In the data rows, the value 128 means zero.
Some points, one per row:
[152  99 110 110 102  98  85  98  83  99 164 110 105 112 161 147]
[ 86  99 110 110 102 162 125  98 151  99 100 110 105 112  97 156]
[ 86 163 110 110 102 162 176 162 151  99 100 110 105 112 161 139]
[152 163 110 110 102 162 140 162 151 163 100 110 105 112 161 101]
[ 86  99 110 110 102 162 119 162 151  99 100 110 105 112  97 176]
[152 163 110 184 102 162 196  98 151  99 100 110 105 112 161 150]
[ 86  99 110 110 102 162 119 162 151  99 164 186 172 112  97 190]
[152  99 110 184 102  98 116  98  83  99 164 110 105 112  97  85]
[152 163 185 110 167 162 121  98 151  99 164 110 105 193 161 142]
[ 86  99 185 110 167  98 177  98  83 163 164 186 172 112 161 120]
[152 163 110 184 102 162 147  98 151  99 100 186 172 112  97  71]
[152 163 185 184 167 162 140 162  83 163 164 110 105 193 161 107]
[152 163 110 110 167  98 167  98  83  99 164 186 172 112  97 119]
[152  99 110 110 167  98 138 162 151  99 164 110 105 112  97 139]
[152  99 110 110 102  98 174 162 151 163 100 110 105 112  97  98]
[152 163 110 110 102  98 182 162 151 163 100 186 105 112  97 143]
[ 86  99 185 110 167  98 100  98 151  99 100 110 105 112 161 150]
[152 163 110 184 102  98 174 162 151  99 100 186 172 112  97  54]
[152 163 110 110 167  98 156 162 151 163 100 186 172 193  97  97]
[ 86  99 110 110 102  98 147  98  83  99 164 186 105 112  97 109]
[152 163 185 110 102 162  96 162 151  99 164 110 105 112 161 135]
[152 163 185 184 167  98 161  98  83 163 164 110 105 112 161 134]
[152 163 110 110 167 162 187 162 151 163 100 186 172 112  97 108]
[152 163 110 110 167  98 150  98 151 163 164 110 172 193 161 136]
[152 163 110 110 167  98 135  98 151 163 100 110 172 112  97  67]
[ 86  99 110 110 167  98  87 162 151  99 100 110 105 112  97 176]
[152 163 110 110 102  98 167 162 151  99 164 110 105 112  97 145]
[ 86  99 185 110 102  98 129 162  83  99 164 110 105 112 161 150]
[152  99 110 110 102  98 178 162 151 163 100 186 105 112 161  93]
[152 163 110 110 102 162 152  98 151  99 100 186 105 193  97 107]
[152 163 110 184 167 162  81 162 151  99 164 110 105 112 161 199]
Here are 10 more points, each followed by its number:
[ 86 163 110 110 102 162 115  98 151  99 100 110 105 112  97 118] 0
[152 163 110 184 167  98 107  98  83  99 100 110 105 112 161 142] 1
[152 163 110 110 102  98 140  98 151 163 100 110 105 112 161  98] 2
[152  99 110 110 167  98 105  98 151 163 164 110 172 112  97  99] 3
[ 86 163 110 110 102 162 132 162 151  99 164 110 172 112  97 135] 4
[152  99 110 110 102  98 168 162 151  99 100 110 105 112  97 132] 5
[152  99 110 110 102  98 133 162 151  99 164 110 105 112  97 147] 6
[152  99 110 184 167 162 195 162 151 163 100 186 172 112  97 152] 7
[152  99 110 110 102  98 157 162  83  99 100 110 172 193  97 146] 8
[152  99 185 184 167 162 131 162  83 163 164 110 172 112 161 118] 9
Which three of these numbered points are nearest to each point below, looking only along the 5 directions in which the first points spread most? Their numbers follow each, nearest first.
[152 163 110 110 102  98 142 162 151 163 100 110 105 193 161 114] > 2 7 8
[ 86 163 110 110 167 162 143  98 151  99 100 186 105 112  97 154] > 4 0 8
[152  99 110 110 102  98 124 162 151  99 164 110 105 112  97 146] > 6 5 0
[152  99 110 110 102  98 164 162 151 163 100 110 105 112  97 126] > 5 2 6
[152  99 110 110 102 162  90  98 151  99 100 110 105 112  97  96] > 0 6 4
[152 163 110 110 167 162 147 162 151 163 100 186 172 112  97  78] > 7 8 3
[152  99 110 110 102 162 145 162  83 163 100 110 105 112  97 121] > 5 2 6
[152  99 110 110 102 162  64  98 151  99 100 110 105 112  97 117] > 0 4 6
[ 86  99 110 110 102 162  86 162 151  99 164 186 172 193  97 160] > 4 0 8
[ 86  99 185 110 102  98  98  98 151  99 100 110 105 112 161 126] > 6 8 5
[152 163 185 110 102  98 129 162 151 163 100 110 105 193  97  82] > 2 7 8
[ 86  99 110 110 102  98 137  98  83  99 100 186 105 112  97  75] > 8 6 3
[152 163 110 110 102 162 117  98 151  99 100 110 105 112  97 101] > 0 4 6
[152 163 110 184 167  98 165 162  83 163 100 110 105 112  97 104] > 2 8 1
[152  99 110 110 102 162 159 162  83  99 100 110 105 112  97  81] > 5 6 2
[152  99 110 110 102 162  63  98 151  99 100 110 105 112 161 171] > 0 4 6
[ 86  99 185 110 102  98 120  98 151  99 164 110 105 112  97 156] > 6 8 4
[ 86  99 110 110 167  98 146  98 151  99 100 110 105 112  97  73] > 8 6 5
[ 86  99 110 110 102 162 107 162 151  99 164 110 172 193  97 177] > 4 0 6
[152  99 110 110 102 162 134 162  83 163 100 110 105 112  97 119] > 5 6 2
[152 163 185 184 167  98 188  98  83 163 164 110 172 193 161 141] > 9 1 3
[152 163 110 110 167 162 198 162 151 163 100 186 105 112  97 103] > 7 2 8
[152 163 185 184 167  98 161  98  83 163 100 110 105 112 161 148] > 9 1 2
[ 86 163 110 110 102 162 119  98 151  99 100 110 105 112 161 146] > 0 4 6
[152 163 110 110 102  98 168 162  83 163 100 110 105 112  97 108] > 2 5 8
[ 86 163 110 184 102  98  82  98  83  99 164 110 105 112 161  98] > 1 9 6
[ 86  99 110 110 102  98 134  98  83  99 100 110 105 112  97 160] > 6 8 5
[152  99 110 110 167  98  62  98  83 163 164 110 172 112  97 102] > 3 8 9
[152  99 110 110 102  98 153 162  83 163 100 110 105 112  97 106] > 5 2 6
[ 86 163 185 110 167  98  98  98 151  99 164 186 172 112 161 110] > 3 8 9
[152 163 110 110 102  98  74  98  83  99 164 110 105 112 161 173] > 1 6 9
[ 86  99 185 184 102 162 121  98 151  99 164 110 105 112 161 120] > 1 6 9
[152 163 185 184 102  98 123  98 151  99 164 110 172 112 161  93] > 1 9 2
[ 86  99 110 110 102 162 129  98 151 163 164 110 172 193  97 114] > 8 3 4
[ 86  99 110 110 102 162 124 162 151 163 100 110 105 112  97 140] > 5 6 0
[ 86  99 185 110 167  98 153 162  83 163 164 110 172 112  97 155] > 3 8 9
[ 86 163 110 184 102 162 132  98  83 163 100 186 172 112 161 117] > 8 7 3
[152 163 110 184 102 162 176 162 151 163 100 186 172 112  97 107] > 7 2 8
[152  99 110 110 102  98 190 162 151  99 164 110 105 112  97 204] > 6 5 0
[152  99 110 184 102  98 155 162 151 163 100 186 172 193  97  83] > 7 8 2
[152  99 110 110 102  98 136 162  83  99 100 110 105 112  97  85] > 5 6 8
[ 86  99 110 110 102  98  90  98  83  99 100 110 105 112  97 130] > 6 8 5
[152  99 110 110 102 162 106  98 151  99 100 186 105 112 161 136] > 0 4 6
[152 163 110 110 102  98  99  98 151 163 100 186 172 193  97 115] > 7 8 3
[152 163 110 110 167  98 172  98  83 163 164 186 172 112  97 109] > 3 7 8
[ 86 163 185 110 102 162 112  98  83  99 100 110 172 112  97  67] > 8 1 3
[152 163 110 184 167  98 180  98 151 163 100 186 105 193  97  95] > 7 2 3
[ 86  99 185 110 102 162  83 162  83  99 164 110 105 112  97 139] > 6 0 4
[152 163 185 110 167  98 144  98  83 163 100 110 105 112 161  98] > 9 2 1
[ 86  99 110 110 102  98  83 162 151  99 100 110 105 112  97 157] > 6 5 0
[ 86 163 110 110 102 162  89 162 151 163 164 186 105 112  97 199] > 4 0 6
[ 86 163 185 110 167  98  94 162 151  99 164 186 172 112 161 144] > 3 8 4
[152  99 110 110 102  98 166 162 151 163 100 110 105 112  97  83] > 5 2 8
[152 163 185 110 167 162 137 162 151 163 164 110 105 193 161 157] > 9 1 2
[ 86  99 110 110 102  98  81 162 151  99 100 110 105 112  97 151] > 6 5 0
[152 163 110 184 167  98  99 162 151 163 164 186 105 112  97 123] > 8 3 7
[152  99 110 110 167 162 170 162 151 163 100 110 105 112  97 141] > 5 2 8
[ 86 163 185 184 102 162  96  98  83 163 164 110 105 112 161  91] > 1 9 2
[ 86 163 110 110 102 162  81 162 151  99 164 110 172 193  97 161] > 4 0 8
[152  99 110 110 102 162 140 162 151  99 164 186 172 193  97 156] > 4 8 7
[ 86 163 110 110 102 162 154 162 151 163 100 186 105 112 161 105] > 5 7 2
[152  99 110 184 167 162 144  98 151 163 100 186 172 112  97 117] > 7 8 3
[152 163 110 110 102  98 155  98 151 163 100 186 172 112 161  90] > 7 8 2
[ 86  99 110 110 102  98  90 162 151  99 100 110 105 112  97 163] > 6 5 0
[152 163 110 184 167  98 123 162 151 163 100 186 172 193 161  76] > 7 3 2
[152  99 110 110 102  98 168  98  83 163 100 110 105 112 161 109] > 2 5 8
[152 163 110 110 102  98 147 162 151 163 100 110 172 112 161 128] > 2 7 8
[152 163 110 110 102  98 138 162 151  99 100 110 105 112 161 158] > 5 6 2
[152  99 110 184 102 162 146 162 151 163 100 186 172 112  97 119] > 7 8 5
[152 163 110 110 102 162 109 162 151  99 164 110 105 112  97 207] > 0 4 6
[ 86 163 110 184 167 162  89  98 151  99 100 110 105 112  97  69] > 0 4 1
[152 163 110 110 102  98 155 162  83 163 100 110 105 112  97 107] > 2 5 8
[152  99 110 110 167 162 102 162 151  99 164 186 105 112  97 127] > 4 8 0
[152 163 110 110 102 162 123  98  83 163 164 110 105 112 161 104] > 1 9 2
[152 163 110 184 167  98  98 162 151 163 100 110 172 112 161 127] > 2 9 8
